In the rows, 128 means zero.
Named turns come first, each shown by rows before and after it. Which turns, in which order, take the first row of each pair that follows to the second? Write the first one first, as in the answered first pair.
retir (before -> after):
[177 151  96 101 124  80  94 112 154 137 151 109 110 101 196 129]  ->  [ 88 106 147 132 182 151 159 158 130 196 126 134 166 103 145 161]
[119 148 101 136 177 128 145 136 134 168 151 143 127  76 159 143]  ->  [ 79 131 119 145 158 159 168 130  96 117 121 162 107 121 100 140]
[168 158  96  99 159  99 109 133 173 162 161 118 121  93 187 130]  ->  [ 80 119 152 129 190 171 170 162 135 171 118 147 145 125 112 152]
keke (before -> after):
[131 110 152 107 118 113 130 100 118 112 147 149 152 156 119 130]  ->  [143 115 142 103 115 104 122  99 125 113 153 142 149 146 133 126]
[183 146 154 108  98 144 109 110 152  78 118 100 109 153 107  96]  ->  [172 148 145 101 110 154 109 108 145  75 121 114  92 156 103 100]
[122 110 149 142  97 116 140 117 121 107 111 116 134 143 107 130]  ->  [150 124 131 131  98  91 121 109 136 112 127 107 127 129 136 122]
[137  97 147 138 122 115 107 142 161 184 142 105 185  88 131 112]  ->  [145 119  94 101 165 119  92 136 163 175 158 127 116  88 156 124]
pir (before -> after):
[166 140 132 136  87 131 146  98 166 157 156 125 145 126 150 156]  ->  [171 143 126 131  80 125 137  89 164 135 156 127 126 137 144 151]
[131 122 122 130 100 110 117 114 112  58 110 137  80 163  92 124]  ->  [121 126 104 113 202 128 123 158 140 166 145 151  99 105 144 160]
[ 96 118 160 139 120 150 152 138 124 131 113 134 140 138  91 132]  ->  [105 135 124 117 136 150 136 124 113 102 121 149  84 151  97 132]
[121 126 136 134 130 135 130 124 128 118 119 143 120 146 127 124]  ->  [122 129 135 131 144 138 129 128 134 132 122 147 122 140 136 130]
Then:
(two turns a pair)
[135 107 184 179 110 103 139 157 148 148  92 110 215 111  92 140]  ->  [104 103 170 168 180 142 158 173 137 170  96 140 188 109  86 167]	keke, retir
[105 133 130  92 170 171 124 137  97 114 132 160  79 137 105 145]  ->  [118 123 170 127 155 145 126 157 131 187 138 121 177  95 132 135]	retir, pir
[128 119 100 115 166 129 133 114 158 178 142 124 101 145 149 167]  ->  [132 104 145 146  76 111 137  93 147 131 116  97 141 174 115 139]	pir, retir
[ 95 147 115  93 215 160 139 133 108 139 119 139  87 116 136 147]  ->  [ 77 121 168 133 180 157 160 146 113 168 102 117 171 108 120 140]	retir, pir
[102 142 122 110 149 157 133 144 129 148 130 107 125 106 156 145]  ->  [ 99 134 142 126  95 154 139 125 114  99 112  99 131 135 120 132]	keke, pir
[107 111 156 141 130 134 127 142 146 188 128 114 185  94 129 144]  ->  [160 136 122 123  66  97  90  94 139  95 129 102 125 126 132 117]	retir, retir
[156 138 142 148  88  78 110 136 158 170 139  91 187  80 169 109]  ->  [ 64 125 115 115 190 178 154 144  97 129 120 172  81 137 101 149]	keke, keke
[ 69  49 178 144 193 139 175 170  80 185 103 131 180 144  91 142]  ->  [148  71 174 159  49  64 124 110  88  85  91  80 172 174  95  86]	pir, keke
[126 126 108 124 112 122 127 100 145 182 132 107 135 114 146 153]  ->  [ 95 113 116 125 129 150 147 105 127 172 119 125 125 135 121 162]	keke, keke
[153 138 108 146 135 128 103 106 120  55 118 121  67 154 121 118]  ->  [110 112 136 163 208 162 140 157 135 165 123 130 137 112 133 149]	pir, keke
[165 157  98  96 112  81  78  99 130 105 157 140  86 120 139 126]  ->  [100 126 137 116 190 135 127 152 129 190 150 164 138  97 126 161]	retir, keke
[166 150  78 108 162 111 106 123 131 136 155 135  81 102 171 126]  ->  [165 142 114 138  73  96 109  98 115  74 122 111 106 141 127 100]	pir, pir
[168 113  84 126 130 134  99  89 108  94 126 145  66 123 125 151]  ->  [116  87 119 143 175 176 140 127 101 147 118 158 110 111 101 171]	retir, retir
[126 114 122 128 200 124 131 135 120 160 138 136 131 121 148 122]  ->  [120 109 134 138 150 128 134 111  94  88 111 139 106 167 106 108]	keke, retir
[145 141 140 121  56  99 101  85 115  49  81 101 105 172 125 102]  ->  [132 153 100  86 209 120 107 138 153 184 134 130 113  94 201 150]	keke, pir
[164 145 122 122 107  86 104 103 143 103 135 114 105 135 149 116]  ->  [113 120 140 137 183 132 143 146 141 176 135 133 139 113 142 148]	keke, pir
[143 138 162 163 134 111 120 137 148 123 121 108 173 134 102  89]  ->  [119 137 151 151 187 134 134 155 144 154 128 127 162 124 109 108]	keke, retir
[110  77 135 156 160 187 169 145 147  80 114 125 126 152  80 134]  ->  [175 108 101 137 179 133 128 153 197 139 156 100 142  90 166 132]	retir, retir
[118 142 112 141  83 121 137 101 136  80  99 132 128 165  80 147]  ->  [103 148  82 114 171 146 140 122 142 128 124 159  99 139 111 175]	pir, retir
[127 127 145 138 132 123 122 149 137 154 126 127 142 115 146 142]  ->  [130 126 156 150 100 118 123 138 132 124 117 123 141 134 129 133]	keke, pir
[150 120 139 155 159 178 128 145 150 143 134 139 157 142 134 142]  ->  [188 131 124 152 119 147 103 122 156 105 139 122 142 148 148 125]	pir, retir
[116 170 113 138 164 142 135 122 147 123 123 130 132 132  97 125]  ->  [130 173 103 137 165 126 124 114 159 122 132 127 129 121 109 125]	retir, retir
[154 156  75  86 224 141 112 136 142 142 155 139  92  75 196 150]  ->  [ 63  99 174 154 146 197 181 140  86  89  79 144 152 149  65 140]	keke, pir
[139 135 103 121 105 130 122 104 135  90 116 127  94 152 123 120]  ->  [149 124 134 146  91 113 129 122 153 142 117 102 163 120 139 113]	retir, pir
[155 157  89  91 140 111  94 115 148 131 152 132  96 101 177 120]  ->  [ 92 116 153 131 160 155 149 152 136 187 125 137 169  99 133 136]	retir, keke
[157 121 154 151  32  73  76 114 136 130 125 109 238 102 155 117]  ->  [153 125 136 137 100  86  80 137 152 194 151 125 243  67 187 139]	keke, pir
[151 108 184 158 106 123 138 129 163 146 112 113 185 110 158 121]  ->  [152 136 120 107 140 143 119  99 133  69 120 155  57 150 149 128]	retir, pir
[115 132 109 125 138 137 134 127 140 122 105 127 120 173 127 142]  ->  [112 130 121 138 129 138 140 132 143 124 100 125 138 175 121 139]	pir, pir
[161 137 110 111 159 118 118 141 154 166 164 116 141 102 181 151]  ->  [184 148  98 104 121  98 101 115 147 114 158 111 111 124 176 139]	pir, keke
[146 130 133 143 118 108 133 134 161 184 132  99 177 130 175 119]  ->  [114 135 107 120 126 141 139 105 115  90 108 138  76 191 119 122]	retir, pir
[ 65  82 170 144 141 139 154 160 144 187  99 152 154 117  93 138]  ->  [131 110 147 136  45  80 104 106 142  87  96 126 106 149 102  93]	retir, keke
[133 141 121 112  97 129 107 106 121  85 122 134 130 152 133 133]  ->  [143 137 137 126  92 116 105 114 138 120 128 119 168 130 149 131]	retir, pir
[ 96 116 173 133  93 131 148 115 119 111 108 114 134 149  77 140]  ->  [154 153 111  91 117  96 103 104 146 113 148 115  78 125 143 138]	keke, keke
